In the data rows, the value 128 means zero.
Some points, one per row:
[147 151 133  96 132 126 125 125 131 118 121 116]
[178 150 127 110 127 159 140  88 160 152 122 136]
[115 109  95 152 112 126 142 126 178 176 154 169]
[104 136 120  89 162 123 123 111  81  86 113 114]
[126 141 133  86 141 113 113 127 135 105 115 119]
[134 124 126  87 135 129 112 100 133 134 136 124]
[134 144 160 137 154 148 120 151 131 129 102  82]
[171 123  90  92  79  63  38  83  57 123 199 207]
[169 117 129  99 112 141 136 201 174 150 117  98]
[116 112 123  86 159 113 109 112 103  98 135 127]
[162 154 139 115 142 133 130 129 121 100 116 112]
[127 145 139  86 144 117 118 240 192 152  95  92]
[160 138 149 129  93  79 138 112 116 159 170 135]
[227 191 152 198 133 204 221 166 198 152 102  62]
[159 170 172 189 103 177 171 138 114 101 154 157]
[179 200 158 144 122 181 180 164 159 140 115 100]
[108  86 117 118 143 145 141 156 124 179 146 114]
[133 134 123  96 164 131 125 153 121  84  97 114]
[144 140 128 113 142 129 119 139 137 108 115 114]
[108 105 124  77 110  69 111  87 177 148 166 137]
[105 114 127  90 137 102  95  86 138 116 136 148]
[142 133 128  89 127 132 118  83 128 129 142 133]
[141 148 170 152 152 153 119 161 138 137 100  75]
24 more points follow, each with its number after it:
[109 139 131 102 166 127 124 111  95  91 112 110] 0
[ 96  88  86  91 150 117 117 137 112 147 131 132] 1
[151 141 150 122 114 104  81  40  70 222 244 218] 2
[168 153 125 162 109 157 133 120 119 152 114 126] 3
[164 175 180 141 125 157 151 139 127  90 127 128] 4
[120 185 168 255  30  83 197 193   2  86 187 240] 5
[155 155 168 145 134 156 146 131 120  95 134 134] 6
[105 106  66  30 194 177 145 129  78  99 115  95] 7
[149 113 138 132  76 147 125  89 146 154 155 157] 8
[170 153 147 106 137 146 130 111 137 107 132 138] 9
[152 132 130  98 146 140 126 122 133 124 126 117] 10
[137  91 107 125 172 141 107  70 134 142 142 141] 11
[150 129 125 102  86  61 111  75 113 124 126 109] 12
[159 131 132 187 196 146 132 204 205 156  89  62] 13
[114 126 113 105 137  94 108 102 104 110 117 112] 14
[164 124 146 123  86  58 133 109 106 168 178 139] 15
[  0 150 119 145  15   0  13   0 145 157 147 151] 16
[ 86  71 103 104 149 131 126 158 123 196 147 117] 17
[ 59  95 100 103 128 143 117 200  77 157 140 131] 18
[131 122 130 101 141 122 108 152 109 150 123 123] 19
[149 106 101 108 170 142 131 174 162 152 106  75] 20
[163 159 140 126 136 140 147 120 138  98 120 116] 21
[170 222 174 154 108 191 195 149 155 145 124 105] 22
[ 54   0   0  38 177 116  91 127 176 184  89 129] 23
Which two of these numbered points are nearest to each point below, ignoring the direction in which the first points spread most? Their numbers follow each, nearest first.
[165 154 126 172 112 159 134 122 106 150 111 121] > 3 6
[  0 139 117 129  48  20  42  21 133 144 138 139] > 16 12
[ 74 148 255 255 178 170 155 196  95  86  60   8] > 0 14
[144  95 135 115  71 127 110  79 145 147 160 160] > 8 3
[ 98  89  91  93 164 133 123 140 113 144 130 121] > 1 20
[ 18  71  75  50 151 132 107 206  84 169 143 122] > 18 17
[158 130 141 108 135  87 117 210 143 123  99 109] > 19 20
[157 153 140 130 140 138 144 122 135  95 120 118] > 21 9
[ 96 195 177 255   0  59 201 201   0  78 209 255] > 5 15
[ 92  69  62  50 222 185 172 156  87  93 130  65] > 7 1
[110  39 116  77  86 123  84 142 179 157 180 129] > 17 20
[ 96  85 107 102 152 131 126 152 122 173 136 118] > 17 1
[121 110 122 164 190 141 114 190 204 149 108  55] > 13 20
[ 11   0   0  60  80  35  18 135 225 183 109 178] > 23 17
[160 171 176 142 124 153 151 144 117  84 129 127] > 4 6
[102 184 167 255  31  74 185 189   0  80 188 246] > 5 4
[135  92 113  99  75 126 107  76 152 166 162 153] > 8 3
[160 101 153 160 158 197 154  98 132 184 146 152] > 11 8
[128 180 176 255  21  95 205 155  13 112 158 239] > 5 15
[120 116 168 151 142 113 144 147  95 112 142 154] > 6 4
[ 71 170 193 168 122 120 132 174  83  55 103 118] > 4 0
[137 128 187 163 154 132 158 140  85  89 135 163] > 6 4
[160 145 129 102 132  97 125 124 132  91 131 113] > 21 10
[ 55   0   0  71 104  59  47 155 216 170 104 151] > 23 20
